0: 133|114|124|129|120|118|129|126|113|123|124|123|133|118
1: 135|113|125|124|115|121|119|126|137|126|118|114|123|120
2: 135|116|126|122|116|122|131|123|141|125|121|114|123|122
3: 135|113|125|125|116|120|118|128|141|126|120|114|123|120
4: 137|116|119|124|116|117|126|121|145|120|133|113|130|117
5: 135|116|124|125|114|121|114|131|123|124|125|113|123|122
6: 136|115|125|123|120|123|124|118|148|125|125|117|126|125
7: 134|252|122|125|138|201|138|113|87|123|117|114|126|202
8: 131|112|132|138|124|123|133|134|108|131|129|128|124|123
9: 134|118|127|123|122|126|131|121|143|126|121|118|119|125
10: 135|112|125|128|117|119|115|133|120|126|121|121|119|120
11: 135|116|124|124|116|115|121|121|137|125|115|117|123|116
12: 159|140|144|134|189|178|147|136|209|142|150|119|142|176
13: 134|112|126|124|115|119|132|125|129|125|118|116|119|118
14: 136|112|125|126|119|118|118|129|140|123|120|117|118|118
15: 3|205|254|29|252|253|254|60|4|254|253|139|14|253
16: 135|114|123|123|116|119|126|120|132|121|123|115|119|119
17: 136|115|125|124|117|120|122|127|141|123|123|115|116|120
18: 134|119|127|123|116|122|130|116|136|126|120|115|120|122
19: 136|114|125|122|117|121|124|119|142|125|123|116|124|123
20: 134|120|126|124|116|121|126|117|134|126|120|115|124|121
21: 141|252|0|254|120|149|0|254|111|0|76|252|96|148
22: 134|111|126|126|121|122|127|115|113|127|121|122|127|122
23: 135|177|131|125|126|152|128|129|154|131|119|122|129|152
24: 134|127|129|121|117|122|128|119|132|129|119|117|118|121
25: 133|120|125|126|124|110|136|122|149|124|115|137|134|106
26: 140|125|80|122|119|108|78|121|143|80|138|116|118|109
27: 134|110|126|122|119|119|130|120|135|125|120|117|118|118
28: 134|120|126|124|116|125|138|124|144|126|122|114|123|125
29: 134|121|122|120|128|105|118|121|100|122|121|121|111|106

135|110|125|120|120|118|125|119|138|124|117|118|113|119 : 27 16
135|114|124|121|117|122|125|125|141|123|121|115|117|122 : 17 2
3|252|254|1|252|253|254|0|4|254|253|166|0|253 : 15 7
135|114|125|123|114|120|118|125|134|125|117|115|120|121 : 1 3
136|113|126|122|115|118|128|129|129|123|120|118|113|118 : 13 16
3|222|254|254|252|253|254|254|4|254|253|229|253|253 : 15 7
134|147|118|122|114|125|125|121|122|117|116|116|120|125 : 24 20
135|114|124|120|118|118|120|139|114|123|118|127|120|117 : 10 5
134|121|127|124|124|131|122|118|144|126|117|118|119|129 : 9 6
135|186|0|134|113|114|0|139|134|0|127|114|122|115 : 26 5
134|113|124|122|117|118|131|123|125|123|120|119|115|117 : 13 16
3|132|193|254|252|190|177|254|4|194|253|252|253|192 : 8 12
136|113|125|123|117|118|126|121|143|126|125|115|124|120 : 19 2
172|150|150|174|199|198|141|174|221|151|159|252|253|203 : 12 23
134|142|133|119|116|120|134|121|128|131|117|122|113|118 : 24 18
134|116|125|123|115|120|131|128|133|124|121|114|117|119 : 13 16
136|116|126|125|123|126|127|120|151|127|124|119|127|127 : 6 9
144|204|117|131|252|0|105|136|240|117|127|252|253|0 : 25 26
114|121|151|166|140|137|152|168|84|152|158|141|148|138 : 8 0
134|179|130|117|115|111|126|116|123|132|115|152|125|112 : 24 25
134|112|126|125|116|119|129|120|126|125|117|117|120|119 : 13 27
135|119|125|122|113|122|122|125|136|127|120|113|124|122 : 1 20
135|135|128|122|125|136|120|128|148|127|122|120|120|136 : 9 6
135|113|125|122|118|122|122|119|141|126|121|116|121|122 : 19 1
136|155|0|254|115|119|0|254|131|0|122|210|118|120 : 21 26
135|113|125|125|113|120|126|115|133|129|116|115|131|121 : 20 18
17|172|190|195|252|253|194|197|4|191|228|194|253|253 : 7 12
135|113|125|126|114|118|129|123|126|126|116|118|123|119 : 13 16
134|121|122|122|117|119|125|119|130|119|120|117|115|117 : 16 20
134|113|124|124|113|120|125|123|137|126|117|113|126|120 : 1 11
102|111|129|168|185|125|138|161|47|129|161|195|208|125 : 8 0
140|138|139|136|138|150|137|145|166|137|133|141|143|149 : 23 28
134|240|108|141|119|85|114|138|110|110|123|252|154|87 : 25 23
134|116|125|123|111|119|131|125|129|126|117|115|125|120 : 13 20
